The rows below fall into families. The same turns and mirrors carry the whole set onto itself and the rows of a family onto each other. For each named row, which other rows are in its family? Write them in the order they are listed.
These 36 rows form 12 families of 3 rows each.
toz: [-29  35  31 -24   8   3   6  23 -22  13   3 -38  -5   2  17  -7   2 -15
  16  19   2 -36  -1  11  -1 -31  -7   1 -24  15  32  13 -20 -16 -28  -9
   6 -20  18]
Tazan: [-19  -4  -2  -4  -3 -26   7   1 -27  -4   2  14 -15  -6  -5  -9  -5 -42
  24  20  -4 -44  18  20   2 -22   2 -20  23 -10  22  22  -2  -4 -20  43
   5  -6  53]
Nez: [-16  -5  43 -18   3  17  12   0   5   2  -7 -44 -40  12  15  10 -15  14
  22  22 -29  -3 -11 -13  21   0 -24  -7 -25  -1  -3   2  -6  -2 -37 -20
 -12   2  11]
Doluk: [-10 -26 -12  -3   2 -36  43  -9 -21 -31   7  23 -32   6  -9   2 -22 -15
  38   6 -30 -19   8   7  23  17   7 -28   4  -3  16  20  22  -1 -12  23
  -9  -8  32]
Kaso: [ 19  -2  34  10  12  -5   2  15  -6  -9   4  21  31  15  18   3 -11 -29
  21   2   7 -30   6 -16  -4  12 -11 -15 -10 -17   0   5 -34  24 -44   5
   9 -44 -28]
Rab: [ 11 -12  -5 -10   2 -29  55 -17 -28   7   6  25 -26  -8  15 -25   9   0
  -3 -25 -22 -39   9 -20 -22  38 -17  17 -21  -4 -13   0  20 -14  23  -7
  14 -28   9]
ligo: [-29  -8  15  17  -5 -10  11 -15   0  24  10 -33  -9   1  37 -56   9 -35
  -1 -12  23 -44  17   8 -10  -6 -24  42 -12   2  -4 -23  26   1 -24  17
  14  16  11]
Nufef: [  8  -2  29  12   8   4  -2 -12  10 -25  15  -8   0  16  -1 -33 -14 -36
 -11  11  13 -12   7  -5  27 -11   2  20 -74 -16  -3   7   3  26 -29  -9
  25  -7   0]
lolu: [ -3   7  -4 -10   6 -15  57  -4  -7  -6 -24  23  -7  20  24 -11  10  16
  21 -14   8 -18   0   4  44  12  15   6   5 -21   9 -22  -8 -17   8  -2
 -43 -12  18]
Bipo: [  4  -9  21  -5   5 -20  17 -10 -25  53  15  12  -6  18  16 -24  31 -23
   0 -22   2 -39   5   0 -26 -14 -20 -16   7 -48  -4  -1   5  -8   8   0
  29 -22  14]
fupu: [-47   4   1  -3  -1   3 -37  -7 -18  25  14  -8  14  23  32  13  42 -13
  -7   1 -11 -51  22  16  -5  -7 -33   9  -8 -15  17  -8 -15   1 -24   4
  28  -7  -6]
gupab: [-18  24  12 -34  -2   4  -2  32 -39  22 -13  28 -30 -13  30 -21  17 -34
  17  -2  -1  -4  25  21 -17 -19   7   5   6  -2  13 -14  18 -20 -41   0
   4 -24   9]
Limiv: [-18   0  17   1 -30  12  12 -10 -14  22 -11   8   3  27  40 -13  24  -6
  23   7  16 -41  24  16  25 -17  18  13  28 -33  11 -34 -15   6 -28  12
 -15   1  37]
Kigov: [-18 -10 -17  -2  18 -28  10  -8 -23  -2  -3  -7  -8  29  16  18  29  22
 -19 -13 -32 -24  12  11  23  40 -36   4 -19  12  32  -8   1  -4  26 -14
  -5  -7   2]
Rim: [-13  -3  15 -31   1 -18   8   3 -12 -48 -12  15  -6  30  34  44  15 -23
   4 -13   8  13  24 -14  11  -3  -4  -6 -36   3 -31   6  19  27  -9  -1
   4  -7 -18]
lig: [-18 -13 -11  39  27 -17  17   2 -19 -11  -5  11   5  15  14 -27  19  13
  -3   9 -10  15  31   8  -1  55   0 -11   3   5  17   2  21  19  -5  28
  31  22  11]
kipu: [-25  -2   7 -14   4  -2  39  12 -35   4  22 -32 -28  16  41  -5   6  13
  34  15 -41 -34   5  14  24  18   0   4 -12  32  40  -1  20   1 -21 -15
   3  -7  19]
Nup: [ 11 -11   5  18  21  -6  -1   5 -24  17  10  24  16   2  59 -15  17 -22
  14  18 -20 -59  13   2  11  30 -23   6  29   5  10  -2 -13  21 -14  28
   9 -28   5]
nal: [-24 -10 -14 -13  12 -34  15  -9 -28 -13 -32  -1 -15  29  42  24  36  -8
   6 -19  -3   0  35  11  19   2   2 -11  -2  22 -16   1  14  32  24  19
   9   8   8]
kavu: [  0 -20  -8  20  33 -15  28 -30   7  -8  -2 -13 -25  17  12 -44  -1  -3
  -1  -1 -18 -10   0   7  56  20   2  10 -52   0  -1   6  16  24   9   0
  13  12   7]
Gevat: [ -1  13  -5  -1 -16   3  26  18 -33  14  19  27  23  17   2  -9  19 -28
  10  -4  11  -6 -12   3  15 -41 -36  18  -9 -13 -12  -5  21 -23 -33   2
  44  -1  21]
misa: [-18 -16  17  16   1 -41  31 -44  -9  15   0 -31  -9  30  14 -40  -9  -7
  12 -21  23 -11   8  19  15  19 -17  13 -31   1  21 -13  41   5  11  -7
 -16  -5   1]
futor: [ 14 -31  40  -1 -45  -2  16 -31 -21  12   9   4 -18  14   1  -6  -7  -9
   1 -12  -8 -27  27 -27 -39  15 -14   5 -25 -32 -20  -9   8  18 -24 -16
  30 -23  10]
Ropab: [-17   2  12 -23  -4  -5 -19  14 -24 -19  -5   5   0  20  56  27  41 -43
 -10   3  11 -18  38   2   0 -23  -9   8  -2   8 -23  -3  12  30  -9  24
  21   8  16]
tono: [-16  17  19  22  18  -2 -25   9 -19 -14  13  24  28   8  19 -23  22 -21
 -21  33  19   3  29   9 -20  24 -12   4  -6 -12  18  11  14   5 -19  30
  32   1  16]
musi: [ 24 -26  13  25  14 -19  18 -17  -8  -3 -36   5   0  10  18  -1 -16  12
  14   2 -19 -20  14 -11  18  52 -18 -13   3   9  -1   1 -29  31   0  12
 -11 -28  -4]
tis: [-10  -6   4 -25 -11  -6  15  -2 -48  13 -26  20 -54  -1  32 -14   7   2
  22   2 -28  14  33  20   7  25   6   3   7  16  17 -22  40  -3 -16  -6
 -13 -18  20]
muk: [  1  -2  35 -31 -10   7   6  19 -20   5 -35  13 -47   5   1   0  -9 -11
  15  -6  -6  38  18  -1  -5  -4   0 -15  -9 -15  -5 -19  13  -5 -41 -18
 -14 -17   2]
zelor: [ -6 -20  23 -12 -15  -5   5  -1   0 -36   9  22 -28  -5 -14  10 -30 -38
  25  23 -14 -20   6 -11   4 -10  -9 -17  -4 -27 -11  18   4  -1 -48  26
  -6  -4  31]
natov: [  1   3  24 -15 -37  16  35   7   0 -38  -4  28   2   8  23  -1  -8  -6
  17   1  14 -31  19 -21  18   5  16  36 -18 -18  -6 -32 -11  -3 -46  -7
 -24 -13  15]
Vom: [-23  -1  18  24  21  -2  -4 -12   6 -26  -5  23  10  11   1 -10  -3   2
   4  15   5  33  16 -11  -7  42  -9 -13 -32 -26 -11  15  16   9 -32  14
  22   5 -21]
zizup: [ -5  -8   1  23  22  -2   1  -5 -11  15  30 -13   0  22  30 -53  23 -36
  -7  12   1 -40  14  24  34 -15   5  17 -28  -7  21  -1  14  29 -12  13
  41  12  24]
kekam: [-15 -14  12  -6  -9   5   0  15   2 -30   3 -11  -2  23  -4  32   7   2
 -13 -19 -22 -15  17 -25  -4  20 -33  11 -44  -6  -2 -16 -19   9 -41 -23
  17  -3 -25]
sar: [ 11  -9  10   8 -40  -6  27 -27 -29   4 -18  10   8  31 -27   7 -14   6
  13  -5   9  27  -3  -3  25 -16 -32   7 -34  -9 -15  -2  16  -3 -19 -16
  21  -4  20]
Nof: [-10  -6 -30  10 -25  -6  36 -28 -42  17 -10  19  -4   2  13 -18  11   7
  15   4 -17 -10   4  10  30   2 -35  37  -6  22 -18  -7  31 -14  -5  10
  30  10  36]
Bifuz: [  5 -14  40   4   5 -14  32   8  11 -17  31 -22  -5  26  11 -31 -11 -35
  -7 -22  24  -7  -6 -14   1   4 -30  24 -38 -18   0 -26  37  -3 -30 -15
  -5   5  -8]

The rest of the family of toz: Nez, kipu
The rest of the family of Vom: lig, tono
The rest of the family of Rab: Bipo, futor
The rest of the family of Nof: Gevat, sar
The rest of the family of Bifuz: ligo, misa
The rest of the family of Doluk: Tazan, zelor
The rest of the family of gupab: tis, muk
The rest of the family of kavu: Nufef, zizup
The rest of the family of Limiv: lolu, natov

